Each row of this table is followed by its label. One hidden rule gives the labels. It looks at one to three of the table's principal directions, none of them among the few with the most spread.
Array([0.5, 0.0, -0.5, 0.6, 0.4, -3.1, -0.2, 1.1, 1.4, -0.2, -3.4,
       -0.2, 0.6, 2.0, 0.5, 0.6, 0.2, -0.7, 1.0, -0.2, -1.8, 0.0,
       0.3, 0.9, -1.9, -0.2, 0.4, -1.1, -0.9, -0.1, -0.6, 0.2]) ZL
Array([0.0, -1.4, 0.0, 1.6, -0.9, 0.3, 0.7, 1.1, -0.3, -2.8, -0.8,
       -2.4, -0.3, 1.1, -1.9, -0.6, -1.5, -0.5, 1.1, -0.1, -1.9, 0.0,
       -0.4, 0.2, -3.3, -1.1, 0.7, 0.1, 0.1, -1.1, -0.3, 0.7]) RJ
Array([-1.7, 1.5, 0.1, -1.4, 0.5, 1.0, -0.9, -0.7, -0.4, 2.3, 2.1,
       2.6, 0.4, -1.5, 2.0, 0.8, 1.1, 0.7, -1.7, -0.3, 3.0, -0.1,
       -0.1, -1.6, 2.5, 0.9, -0.2, 0.2, 0.4, 1.5, 0.5, -1.2]) GQ
Array([-1.1, 1.4, -0.4, 1.1, 1.6, -2.1, 0.0, 0.9, 0.5, -0.3, -0.3,
       0.9, 0.9, -0.2, 1.0, 1.1, 0.9, -0.2, -1.8, -0.1, 0.2, 0.5,
       0.1, -1.6, -0.6, 1.0, 0.1, -0.6, -1.0, 0.2, 0.9, -1.8]) RJ
Array([0.6, 0.4, -0.3, -1.7, -0.5, -0.2, -1.3, -1.2, 0.4, 2.2, 0.3,
       2.7, -0.1, -0.6, 2.1, -0.4, 1.2, 0.4, 1.5, -0.3, 1.3, -0.1,
       0.4, 0.5, 1.9, 0.0, 0.1, 0.3, 0.5, 0.6, -0.9, 0.4]) TB
Array([-2.3, -0.8, -0.5, 0.4, -0.1, 1.4, -0.5, -3.1, 0.4, 0.1, 2.0,
       0.5, 0.4, -0.5, 0.9, 0.1, 0.4, -0.5, -1.5, 1.4, 0.9, -0.7,
       0.3, -0.1, 2.4, 0.1, -1.2, -0.4, -0.2, 1.6, 0.0, -0.6]) GQ
Array([-0.5, 0.9, -0.3, 0.5, 1.5, -1.3, -0.7, -0.4, 1.5, 0.8, -0.8,
       -0.4, 1.1, 0.1, 0.9, 0.7, 0.9, -0.7, -1.2, 2.1, 0.8, -0.2,
       0.0, 0.4, 1.0, 1.6, -1.4, -0.6, -0.8, -0.2, 1.0, -1.4]) ZL
Array([0.9, 0.1, -0.1, -1.7, -1.3, -0.3, -0.2, 1.4, 0.2, 0.7, -1.0,
       0.1, -0.4, 0.2, 0.1, -0.5, -0.3, 0.5, 1.5, -2.1, -0.6, 0.0,
       -0.9, 0.3, -1.0, -0.4, 1.6, 0.1, 0.7, 0.1, -0.9, 0.9]) TB
Array([0.5, -0.1, 0.3, -0.7, -0.3, 0.1, -0.9, 0.6, 0.4, 1.1, -1.4,
       -0.1, 0.6, 0.3, 0.5, 0.3, -0.1, 0.1, 1.8, 0.0, 0.7, -0.5,
       0.0, 0.8, -0.9, 0.5, 0.1, 0.2, 0.8, -0.9, -0.1, 0.3]) JL
Array([-2.1, -0.2, -1.7, 0.4, -0.9, -0.6, 1.1, -1.4, -0.9, -0.6, 1.4,
       2.6, -0.1, -1.0, 1.0, 1.9, 0.8, 0.0, -1.0, -4.7, -1.5, 0.8,
       0.8, -2.8, 1.1, 0.3, 1.8, -0.8, -1.1, 2.0, -0.3, -0.4]) RJ
Array([-1.2, -0.9, 2.1, 0.8, 0.6, 4.2, 0.8, -0.9, -2.2, -0.8, 2.9,
       -1.5, 0.1, -1.1, -1.7, -0.4, -1.4, 0.5, -3.2, 2.4, 1.9, -1.2,
       0.8, -0.7, 0.3, -0.5, -1.8, 0.7, 0.7, 0.0, 0.7, -0.5]) TB
Array([-1.3, 1.0, -0.5, -1.6, 0.6, -3.5, -1.2, 0.2, 2.6, 2.4, -3.0,
       2.0, 0.6, 2.1, 3.1, 0.8, 1.8, -0.3, 0.8, 0.1, 0.1, -0.3,
       -0.2, 1.2, -0.1, -0.2, 0.6, -1.6, -0.1, 1.2, -1.2, 0.1]) ZL
Array([2.6, 0.4, -0.8, 0.0, -1.1, -0.7, 0.7, 1.5, -0.2, -1.4, -0.1,
       -0.4, -1.0, -0.8, -1.2, -1.0, -0.4, 0.9, 2.0, -1.7, -0.8, 1.1,
       -1.2, -0.1, -1.1, -0.6, 1.0, 1.1, 0.1, -1.2, 0.0, 1.0]) GQ
Array([0.7, -0.4, 0.8, -1.2, -0.4, -0.1, 0.4, -0.9, 0.7, 1.2, -0.8,
       -0.8, 0.1, 0.7, 0.4, -0.8, 0.0, -0.2, 0.9, 0.8, -0.1, -1.2,
       0.1, 1.9, -0.4, -0.8, 0.1, -1.1, 1.2, 0.1, -1.4, 1.2]) JL
Array([2.2, -0.6, -1.1, 2.0, -0.4, -0.4, 1.6, 0.2, -0.7, -3.0, 0.5,
       -1.6, -0.7, -0.9, -2.5, -0.5, -0.9, 0.1, 0.2, -1.3, -2.5, 1.2,
       -0.3, -0.5, -0.2, -0.1, 0.2, 0.7, -1.3, -0.7, 0.7, 0.4]) GQ
Array([-1.9, 0.3, -0.8, 1.8, 0.2, 1.5, 1.7, -0.8, -2.9, -1.7, 3.8,
       1.8, -0.7, -2.2, -0.7, 2.1, 0.3, 0.5, -3.5, -2.7, 0.2, 1.2,
       1.4, -4.3, 1.2, 0.5, -0.1, 0.8, -1.7, 0.9, 1.4, -1.4]) GQ
Array([0.0, 0.1, 1.1, 0.6, 0.3, 1.3, 0.6, 1.0, -2.3, -0.6, 0.4,
       0.1, 0.2, 0.0, -1.5, -0.3, -1.1, -0.2, -0.1, -0.8, 0.3, 0.3,
       0.9, -1.0, -0.3, -0.1, 0.3, 0.4, 0.7, -0.3, 0.6, -0.4]) ZL
Array([-0.8, 1.0, -0.4, -0.7, 0.7, 0.0, -0.4, -0.9, 0.7, 0.9, 2.1,
       1.4, -0.2, -1.4, 1.2, -0.1, 1.2, 0.3, -1.7, 0.2, 0.7, 0.5,
       -0.7, -0.8, 2.4, 0.8, 0.1, 0.0, -0.3, 1.1, 0.5, -1.0]) ZL
Array([-2.1, -1.3, -0.9, 1.0, -0.4, -0.6, 0.0, -0.8, 0.6, -1.2, -1.2,
       -0.8, -0.2, 2.0, -0.2, 0.8, -0.2, -1.2, -0.4, -0.1, -1.9, 0.1,
       0.4, 0.2, -0.4, -0.4, -0.1, -0.7, -1.2, 0.8, -0.2, 0.1]) TB
Array([-0.7, -1.6, -0.7, 1.4, -1.2, 1.4, 0.4, 0.3, -2.1, -1.4, -0.3,
       -0.2, -0.9, 1.0, -1.2, 2.6, -0.8, 0.1, 0.6, -2.2, -1.2, 0.6,
       1.7, -1.5, -1.4, -0.3, -0.2, 1.0, -1.4, -0.6, 0.5, 0.8]) ZL
Array([0.6, 1.4, -1.0, -0.8, 0.2, -1.3, 0.3, -0.5, 1.3, 0.0, 1.1,
       0.9, -0.6, -1.3, 0.3, -1.4, 1.0, 0.5, -0.1, -0.3, 0.3, 1.1,
       -1.9, 0.3, 2.5, 0.1, 0.5, 0.2, 0.1, 0.7, 0.3, -0.2]) GQ
Array([-0.9, -0.3, 0.3, -0.4, 0.5, -1.5, -1.1, -0.3, 1.8, 1.4, -2.6,
       -0.5, 1.0, 2.1, 1.4, 0.4, 0.3, -0.9, 0.1, 1.7, -0.3, -1.2,
       0.3, 1.7, -0.6, 0.0, -0.5, -1.5, 0.0, 0.6, -0.9, 0.0]) ZL
Array([0.1, -0.2, -0.5, 0.2, -0.7, -0.5, -0.4, 0.1, 1.5, -0.8, -0.7,
       -1.5, 0.1, 0.6, 0.0, -1.1, -0.3, 0.0, 1.6, 1.4, 0.2, -0.4,
       -1.5, 1.4, -1.5, -0.7, -0.1, 0.0, 0.7, -0.7, -0.5, 0.7]) RJ
Array([-1.3, 0.9, 0.7, 0.2, 1.4, -0.4, -0.1, 0.9, 0.4, 0.0, -0.3,
       -0.5, 0.5, 0.3, 0.0, 0.0, 0.1, -0.3, -2.0, 1.5, 0.6, -0.1,
       -0.3, -0.3, -0.3, 0.5, -0.4, -0.3, -0.1, 0.0, 0.7, -1.3]) GQ
Array([0.0, -0.2, 1.4, 0.6, 1.5, 1.4, 0.2, -0.8, -1.4, 0.7, 0.9,
       0.4, -0.3, 0.5, -0.6, 0.0, 0.0, -0.1, -0.9, 2.0, 0.7, 0.1,
       1.5, 0.3, 1.6, -0.3, -1.3, 0.1, 0.2, 0.1, 0.6, 0.0]) ZL
Array([-0.4, 0.8, -0.8, -0.2, 0.9, -2.1, -0.3, -0.6, 1.4, 0.9, -1.6,
       1.2, 1.0, 0.1, 1.2, 0.8, 1.0, -0.4, -0.2, -0.7, -0.1, 0.4,
       0.0, 0.4, 2.0, 1.1, -0.1, -0.7, -0.7, 0.9, 0.4, -0.8]) GQ
Array([-0.1, 0.4, -0.2, 0.8, 0.2, 1.1, 1.3, 0.1, -1.2, -1.5, 2.4,
       -0.4, -1.0, -1.2, -1.6, -0.3, -0.2, 0.5, -1.1, -0.5, 0.0, 1.2,
       -0.6, -1.3, 0.9, 0.0, 0.0, 0.9, -0.2, -0.3, 1.2, -0.3]) JL
Array([-2.2, 0.3, -0.2, 0.4, 0.3, 1.2, 0.3, -0.3, -0.4, -0.1, 1.7,
       0.5, 0.5, -1.2, 0.5, 1.5, 0.2, 0.7, -1.8, -0.8, 1.3, -0.1,
       -0.3, -1.8, 0.3, 0.6, -0.1, 0.1, -0.1, 0.6, 0.9, -1.0]) ZL
Array([-1.8, -1.7, 2.1, 0.5, 0.7, 3.9, 0.2, -1.3, -1.7, 0.0, 1.8,
       -1.9, 0.0, 0.4, -1.5, 0.2, -1.1, -0.8, -2.4, 2.5, 0.3, -1.1,
       1.5, 0.1, 0.7, 0.3, -1.4, 0.0, 0.5, 0.0, 0.6, -0.5]) JL
Array([-1.7, 0.5, 0.4, -1.7, 0.0, -0.5, 0.1, 0.4, 0.3, 1.1, 0.0,
       1.3, -0.4, 0.7, 1.1, 0.0, 0.7, 0.0, -0.5, -1.2, -0.2, 0.1,
       -0.3, -0.3, 0.2, -0.4, 1.5, -0.7, 0.6, 1.1, -0.8, 0.0]) RJ
Array([2.3, 0.9, -1.9, -0.4, -1.7, -2.0, 0.7, 1.4, 0.3, -0.9, -0.3,
       1.0, -0.9, -1.0, 0.1, -0.1, 0.4, 1.1, 2.7, -3.8, -1.1, 1.4,
       -1.4, -0.8, -1.3, -0.4, 2.1, 0.7, -0.2, -0.6, -0.4, 1.2]) RJ
Array([1.2, 0.3, -0.4, -0.1, -0.1, -0.7, 0.2, -0.4, 0.4, 0.4, 0.1,
       0.0, 0.1, -0.7, 0.4, 0.1, 0.3, 0.1, -0.4, -0.2, -0.2, -0.2,
       0.1, -0.1, 0.4, 0.4, -0.2, -0.3, -0.6, 0.2, -0.2, 0.0]) GQ
Array([-0.3, 0.4, 0.4, -2.0, 0.6, -1.7, -1.5, 0.2, 2.9, 2.9, -2.7,
       -0.4, 1.0, 1.3, 2.4, 0.7, 1.0, -0.3, -0.1, 1.7, 0.4, -1.6,
       -0.4, 2.1, -0.6, 0.8, -0.3, -1.5, 0.2, 0.2, -0.9, -0.1]) RJ
Array([3.3, 0.0, 1.9, -2.0, 0.4, -0.8, -0.7, 0.5, 1.0, 2.2, -2.4,
       0.1, 0.9, 0.2, 0.5, -2.3, -0.2, 0.1, 2.7, 1.3, 0.3, -1.2,
       0.1, 3.3, -0.2, -0.3, 0.3, -0.5, 2.0, -0.8, -1.5, 1.0]) ZL
Array([-2.0, 0.4, 0.0, -1.5, -0.3, -0.2, -0.6, -1.2, 0.3, 2.0, 0.0,
       2.0, 0.8, 0.3, 2.1, 0.3, 0.8, -0.4, 0.0, -1.0, 1.0, -0.7,
       0.4, -0.2, 1.2, 0.1, 0.8, -1.2, 1.0, 1.6, -0.9, -0.3]) JL
Array([2.2, 0.3, -1.1, 0.3, -1.4, -0.4, 0.8, -0.7, -0.9, -1.4, 2.0,
       1.3, -0.9, -1.8, -0.5, -2.1, 0.1, 0.5, 2.2, -1.9, -0.5, 1.2,
       -0.6, -0.6, 0.8, -1.0, 1.2, 0.8, 0.6, -0.1, -0.6, 0.9]) ZL
Array([1.9, -0.8, -2.4, 0.5, -3.5, 0.1, 1.7, -1.3, -1.9, -1.7, 2.5,
       1.6, -1.7, -1.5, 0.0, 0.2, 0.0, 1.2, 2.8, -4.8, -1.3, 0.7,
       0.4, -2.2, -1.4, -2.0, 2.0, 0.3, -0.1, 0.4, -1.8, 2.7]) JL
Array([0.8, 0.9, -1.3, 0.0, -1.0, -1.2, 1.3, 0.8, -0.3, -1.8, 0.6,
       1.2, -0.7, -1.5, -0.7, -0.8, 0.3, 0.8, 1.2, -3.2, -0.5, 1.6,
       -1.3, -1.1, -0.1, -0.4, 1.6, 0.9, 0.1, -0.4, 0.1, 0.2]) ZL
Array([-1.1, 1.6, 0.7, -1.3, 1.9, -1.0, -1.1, 1.0, 2.8, 2.3, -1.7,
       -1.7, 0.7, 1.1, 1.1, 0.5, 0.8, 0.1, -1.8, 3.7, 2.0, -0.8,
       -1.8, 1.8, 0.4, 1.1, -1.6, -0.7, 0.1, -0.2, 1.0, -1.0]) ZL
Array([1.1, -1.4, -0.4, 2.3, -0.7, 1.5, 0.2, 0.3, -1.2, -2.3, 0.6,
       -2.2, -0.7, 0.2, -1.9, 0.3, -1.4, 0.1, 0.7, 0.9, -0.8, 0.1,
       0.4, -0.4, -2.0, -0.6, -1.0, 1.1, -0.8, -1.4, 0.5, 0.8]) ZL
Array([-0.3, 0.9, -0.8, 0.8, -0.2, -0.9, 1.6, 0.4, 0.0, -2.0, 0.4,
       -0.4, -0.6, 0.0, -1.2, -0.9, -0.1, 0.4, 0.3, -0.7, 0.0, 1.0,
       -1.5, -0.3, -0.3, -1.1, 0.6, 0.1, 0.4, -0.1, 0.3, 0.4]) JL
Array([-0.5, 0.3, -0.2, -1.1, -0.1, -1.5, -0.8, 0.4, 1.7, 1.2, -1.8,
       0.6, 0.8, 0.6, 1.8, 0.4, 0.7, 0.0, 0.8, -0.1, 0.3, -0.8,
       -0.5, 0.8, -1.1, 0.1, 0.6, -0.8, 0.3, 0.2, -0.8, 0.0]) RJ
Array([-2.4, -1.5, 0.0, -0.6, -1.6, 1.1, 0.8, -2.2, -0.9, 0.0, 0.9,
       1.0, 0.0, 0.4, 0.9, 0.4, -0.1, -0.4, -0.9, -1.7, -0.4, -1.4,
       1.3, -0.8, -0.6, -1.5, 0.8, -1.2, 0.5, 1.9, -2.0, 0.8]) GQ
Array([-0.7, 0.3, -1.9, 0.7, -0.6, -0.4, 0.0, -0.3, 0.6, -0.7, 0.7,
       -0.2, -1.3, 0.2, 0.3, 1.7, 0.9, 0.5, -0.5, 0.0, 0.2, 0.8,
       -0.6, -0.9, 0.0, 0.0, -0.9, 0.8, -1.7, -0.3, 0.8, 0.3]) ZL
Array([0.9, 1.4, -0.4, -0.3, 0.1, 0.8, 1.5, -0.7, -1.2, -0.5, 4.2,
       1.5, -1.1, -3.2, -0.4, -0.8, 0.8, 1.3, -1.7, -1.6, 0.7, 1.3,
       -0.8, -2.0, 2.5, 0.2, 0.6, 0.8, 0.0, 0.6, 0.7, -0.4]) JL
Array([0.9, 0.1, -0.9, -0.2, -1.4, -0.9, -0.3, 0.7, 0.5, -0.9, 0.0,
       0.4, -0.5, -0.2, 0.3, -1.3, 0.0, 0.2, 2.2, -1.0, -0.4, 0.3,
       -1.0, -0.1, -1.7, -1.0, 1.3, 0.4, 0.5, -0.4, -1.0, 0.8]) TB
Array([-0.2, -0.4, -0.1, 0.6, -0.6, 0.8, 1.2, 0.1, -0.2, -2.1, 0.9,
       -1.8, -0.2, -0.7, -1.9, -1.1, -1.2, 0.1, -0.7, -0.7, -0.8, 0.2,
       -1.3, -0.2, -0.3, -0.4, 0.5, 0.2, 0.3, 0.1, 0.3, 0.0]) GQ
Array([1.0, 0.2, -1.9, -0.3, -1.8, -1.1, 0.0, -0.1, 1.2, -0.7, 0.5,
       0.1, -0.7, -0.8, 0.7, -0.3, 0.5, 0.7, 2.0, -1.6, -0.6, 0.4,
       -1.5, -0.2, -1.1, -0.5, 1.2, 0.2, 0.0, -0.3, -0.8, 1.1]) JL
Array([-1.0, -1.6, 1.1, 1.6, 0.5, 2.8, -1.2, -0.2, -0.8, -0.2, -0.4,
       -2.0, 0.8, 0.7, -0.6, 1.5, -1.1, -0.3, -0.2, 3.2, 1.6, -1.4,
       1.5, 0.4, -1.8, 0.5, -2.5, 0.9, -0.1, -1.8, 1.0, -0.3]) RJ
Array([0.8, 2.4, 0.1, 0.1, 2.0, -0.7, 0.5, 0.9, -0.5, 0.2, 1.5,
       1.4, -0.5, -1.3, -0.6, -0.7, 0.8, 0.8, -1.2, 0.4, 1.3, 2.0,
       -1.0, -0.8, 3.1, 0.8, -0.4, 1.0, -0.2, 0.0, 2.0, -1.3]) ZL
Array([0.7, 0.8, -0.2, -0.7, 0.0, -0.2, 0.1, 0.8, 1.0, -0.1, 0.4,
       -0.5, 0.2, -1.4, -0.2, -0.7, 0.0, 0.6, 0.5, -0.7, 0.3, 0.4,
       -1.9, 0.3, 0.3, 0.9, 0.8, 0.4, 0.7, -0.5, 0.6, -0.4]) RJ
Array([-0.5, -0.7, 1.2, -0.1, 0.6, 2.3, -0.9, 0.4, -0.1, 0.6, -0.1,
       -1.5, 0.5, 0.1, -0.5, 0.6, -0.8, 0.3, -0.6, 1.8, 1.2, -0.8,
       -0.1, 0.7, 0.0, 0.7, -1.2, 0.6, 0.4, -0.5, 0.9, -0.4]) ZL
Array([-0.4, -0.1, 0.0, -0.2, -0.5, 0.1, 0.1, 0.3, 0.0, -0.2, 0.4,
       0.1, 0.0, -0.3, 0.3, 0.0, 0.0, 0.0, 0.0, -0.7, -0.3, -0.3,
       -0.1, -0.6, -1.2, -0.1, 0.8, -0.2, 0.3, -0.1, -0.5, 0.0]) JL
Array([2.5, 0.7, -0.9, -0.4, -0.7, -0.9, 0.0, 0.8, 0.2, 0.3, -0.2,
       0.6, -0.2, -1.3, 0.4, 0.4, 0.2, 1.3, 1.2, -1.6, 0.3, 0.3,
       -0.6, -0.4, -0.5, 0.1, 0.3, 0.6, -0.4, -0.5, -0.1, 0.7]) GQ
Array([1.9, 0.5, -0.9, -1.3, -2.0, -1.9, 1.2, 0.1, 1.0, -0.6, 0.3,
       0.8, -0.5, -1.2, 0.8, -1.9, 0.3, 1.2, 1.7, -2.5, -0.7, -0.3,
       -1.7, 0.2, -2.0, -2.0, 2.3, -0.7, 1.1, 0.6, -2.5, 1.8]) GQ
Which label does each new row get?
Array([1.4, 1.3, 0.7, -1.0, 1.1, -1.3, -1.2, 2.2, 1.4, 1.0, -2.0,
       -0.7, 0.2, 0.7, -0.1, -1.2, 0.1, -0.2, 1.0, 1.7, 0.4, 0.5,
       -1.3, 1.6, -0.1, 0.8, 0.0, 0.5, 0.5, -1.2, 0.7, -0.6]) GQ
Array([-0.6, 0.1, -0.4, 0.6, 0.7, -1.1, -0.2, 0.3, 0.4, 0.3, -1.7,
       0.2, 0.0, 1.5, 0.4, 1.7, 0.6, -0.3, 0.7, 0.2, -0.1, 0.3,
       0.7, 0.3, -0.4, 0.3, -0.6, -0.2, -0.7, -0.5, 0.5, 0.1]) JL
Array([-1.2, 0.6, 0.8, 0.2, 1.9, 0.0, -0.9, 0.2, 1.6, 1.0, -0.9,
       -1.9, 0.5, 1.3, 0.2, 0.4, 0.2, -0.5, -1.8, 4.0, 1.2, -0.6,
       -0.7, 1.3, 0.5, 0.9, -1.9, -0.5, -0.3, -0.3, 1.2, -1.0]) RJ
Array([1.1, -0.6, -1.2, 0.7, -1.2, -2.1, 0.6, -1.2, 0.5, -1.0, -0.2,
       0.8, -0.3, 0.2, 0.8, -0.8, 0.6, -0.6, 2.1, -1.2, -2.0, 0.0,
       0.6, 0.2, -1.5, -1.1, 1.3, -1.0, 0.0, 0.0, -1.8, 1.2]) JL
Array([2.6, 0.9, -0.2, 0.9, 0.7, -2.1, 0.2, 1.7, -0.3, -0.7, -0.9,
       1.0, -0.6, -0.1, -0.1, -0.2, 0.6, 0.6, 1.2, 0.2, -0.2, 1.0,
       0.6, -0.2, -1.7, -0.5, -0.2, 0.8, -0.8, -1.6, 0.1, 0.3]) GQ
Array([0.2, -0.7, 0.8, 0.6, 0.5, 0.3, 0.8, -0.9, -0.2, -0.6, 0.5,
       -0.8, -0.1, 0.2, -0.7, -0.7, -0.4, 0.0, -0.8, 1.2, -0.7, -0.5,
       0.4, 0.7, -0.2, -0.9, -0.4, -0.7, 0.2, 0.5, -0.6, 0.5]) ZL
Array([-2.5, 0.3, 1.5, -1.1, 1.4, 0.1, -1.0, -0.2, 1.5, 2.1, -1.4,
       -0.8, 1.3, 1.4, 1.4, 0.6, 0.4, -0.8, -1.8, 2.9, 1.6, -1.7,
       0.1, 1.3, -0.1, 0.7, -1.1, -1.2, 0.6, 0.3, 0.0, -1.1]) ZL
Array([-0.4, -0.6, -0.5, 0.9, -0.8, 0.3, 0.0, 0.4, 0.3, -0.8, -0.5,
       -1.7, 0.3, 0.5, -0.1, 1.1, -0.7, 0.3, -0.4, 0.4, 0.2, -1.0,
       -0.2, -0.4, -2.8, -0.5, -0.6, -0.2, -0.5, -0.3, -0.3, 0.4]) GQ
Array([0.1, 1.5, -1.0, 0.3, 0.3, -1.3, 0.9, 0.3, 0.1, -0.3, 1.3,
       0.5, -0.7, -0.6, 0.2, 0.2, 0.9, 0.3, -1.0, -0.6, 0.0, 1.0,
       -0.8, -1.3, 0.5, 0.1, 0.4, -0.2, -0.6, 0.3, 0.6, -0.3]) JL
Array([0.4, -0.1, 1.0, -0.7, 0.7, -0.2, -0.9, 0.4, 1.1, 1.4, -1.7,
       -0.6, 0.4, 1.0, 0.7, 0.1, 0.2, 0.1, 0.6, 2.2, 0.8, -1.0,
       0.1, 1.7, -0.9, 0.0, -0.9, -0.3, 0.4, -0.7, -0.4, 0.3]) RJ
Array([-1.5, -0.2, 0.0, 0.1, 0.2, 0.0, -0.4, 0.6, 0.6, -0.5, -0.3,
       -0.7, 0.4, 0.4, 0.0, 0.2, -0.3, -0.4, -1.1, 0.1, -0.7, -0.1,
       -0.6, -0.3, -0.6, 0.4, 0.5, -0.3, -0.3, 0.4, 0.2, -0.9]) GQ
Array([-2.3, -1.1, 0.7, 0.2, 0.0, 0.8, -0.6, -1.4, -0.2, 0.8, 0.3,
       0.8, 0.5, 1.0, 1.7, 0.9, 0.4, -0.5, -0.8, 1.3, 0.7, -1.6,
       1.7, -0.3, -1.4, -0.8, -0.5, -1.0, 0.3, 0.7, -1.3, 0.1]) RJ
Array([0.8, -0.3, -0.8, 0.9, -1.0, -0.3, 0.9, 1.1, -2.0, -1.4, -0.5,
       1.1, 0.0, -0.5, -0.8, 1.2, -0.7, 0.4, 1.0, -4.0, -1.1, 0.8,
       1.1, -2.0, -1.4, -0.2, 1.2, 0.6, -0.7, -0.3, 0.0, 0.3]) TB
Array([-0.7, -0.1, -0.9, -0.5, -0.4, 0.4, -1.0, -1.4, 0.5, 1.1, 1.2,
       1.0, 0.2, -1.0, 1.5, 0.9, 0.8, -0.2, -0.6, -0.5, 0.2, -0.1,
       0.2, -0.8, 1.6, 1.2, 0.0, -0.1, -0.7, 0.9, 0.1, -0.6]) ZL
Array([-2.2, -1.5, 0.7, -0.3, 0.3, 1.8, -0.5, -2.4, 0.1, 1.2, 0.8,
       -0.4, 0.4, 0.5, 0.7, 1.0, 0.2, -1.0, -2.0, 1.3, -0.3, -1.3,
       1.3, 0.4, 1.7, 0.7, -0.9, -1.0, -0.2, 1.2, -0.3, -0.5]) JL
Array([-1.0, -0.6, 1.7, 0.3, 1.4, 0.5, 0.0, -1.1, 0.0, 0.3, -0.3,
       -0.1, 1.3, 0.4, 0.0, -1.1, -0.4, -0.7, -1.0, 2.0, 0.3, -1.1,
       0.8, 1.2, 0.6, -0.3, -0.5, -1.1, 1.1, 0.7, -0.4, -0.7]) ZL
Array([0.5, -0.3, -1.6, 0.8, -1.7, -1.0, 0.9, 0.8, -0.5, -1.5, -0.4,
       0.2, -0.4, -0.1, -0.2, 1.1, -0.3, 0.5, 1.3, -3.4, -1.4, 0.5,
       -0.1, -1.5, -2.4, -0.7, 1.4, 0.0, -0.7, -0.1, -0.6, 1.0]) ZL
Array([1.3, -0.8, 0.8, 0.7, -0.2, 0.8, -0.1, -0.2, -1.6, 0.4, -0.7,
       0.0, 0.6, 0.4, -0.2, 0.4, -0.6, -0.3, 1.1, 0.7, 0.7, -1.0,
       2.2, 0.2, -1.4, -0.3, -1.0, 0.1, 0.3, -1.1, -0.5, 0.6]) ZL
Array([1.2, -2.3, 0.7, 1.2, -1.7, 3.1, 1.8, -1.1, -3.6, -2.0, 2.4,
       -0.3, -0.6, -1.3, -2.2, -0.2, -1.9, 0.3, 0.2, -2.4, -1.4, -0.4,
       2.1, -1.5, -1.0, -1.3, 0.6, 0.5, 0.3, 0.0, -0.8, 1.3]) ZL
Array([1.1, -0.8, -0.6, 1.8, -0.8, 1.6, 1.2, 0.2, -2.3, -2.2, 1.7,
       -0.5, -0.9, -1.0, -2.0, 0.8, -1.0, 0.6, 0.1, -1.9, -1.0, 1.0,
       0.8, -1.8, -0.6, -0.2, 0.0, 1.3, -1.0, -0.7, 0.8, 0.5]) ZL
Array([-0.6, 0.2, -1.5, 1.1, -0.6, 0.4, 1.9, -1.2, -1.0, -2.0, 3.2,
       0.4, -0.3, -2.4, -0.9, 0.2, -0.2, 0.5, -2.0, -3.2, -1.2, 1.1,
       -0.9, -2.6, 1.8, 0.2, 1.2, -0.3, -0.8, 1.8, 0.6, -0.6]) ZL
Array([-2.5, -0.7, 0.9, -0.3, 0.2, 2.1, -0.7, -0.6, 0.2, 0.9, 0.1,
       -0.7, 0.4, 0.8, 0.5, 1.0, -0.3, 0.2, -0.8, 1.7, 1.6, -1.2,
       0.1, 0.5, -0.2, -0.1, -1.1, -0.1, 0.6, 0.3, 0.2, -0.1]) ZL
Array([0.1, -0.1, -1.2, 0.4, -1.0, -0.8, 0.7, 0.1, -0.5, -0.7, -1.1,
       0.4, 0.7, -0.7, -0.2, 1.5, -0.2, -0.2, 0.6, -3.5, -0.9, 0.2,
       0.5, -1.1, -0.4, 0.9, 0.8, -0.1, -0.7, -0.1, 0.2, -0.2]) ZL
Array([-1.4, -1.4, 0.4, 0.8, -0.9, 2.3, 1.4, -0.8, -1.7, -1.5, 2.0,
       -1.7, -0.6, 0.1, -1.6, 0.1, -1.1, -0.6, -1.2, -0.7, -1.4, -0.3,
       0.5, -1.1, -0.9, -0.5, 0.6, -0.4, 0.3, 0.3, -0.2, 0.3]) JL
Array([-0.9, -0.1, 0.1, 0.1, -0.5, 1.2, 0.9, -0.7, -0.4, -1.5, 2.7,
       -0.3, -0.1, -1.5, -0.8, -2.0, -0.7, 0.0, -1.6, -0.6, -0.3, 0.0,
       -1.1, -1.0, 0.6, -0.6, 1.0, -0.2, 0.8, 1.2, -0.4, -0.5]) GQ
Array([-0.8, -0.1, 1.0, -0.8, 1.2, -0.7, -1.7, -0.4, 0.9, 2.6, -1.9,
       0.9, 1.2, 1.6, 1.8, 0.6, 0.6, -1.0, -0.2, 1.8, 0.5, -1.1,
       1.3, 1.2, 0.7, 0.7, -0.7, -1.2, 0.1, 0.8, -0.5, -0.6]) ZL
Array([-1.4, 1.5, 0.0, -0.1, 1.5, -0.8, -0.9, 0.7, 1.7, 0.5, -0.2,
       -0.5, 0.7, 0.2, 0.4, -0.6, 0.4, -0.3, -1.2, 2.1, 1.2, 0.4,
       -1.8, 0.4, 1.3, 1.1, -0.5, -0.2, 0.2, 0.3, 1.3, -1.7]) ZL
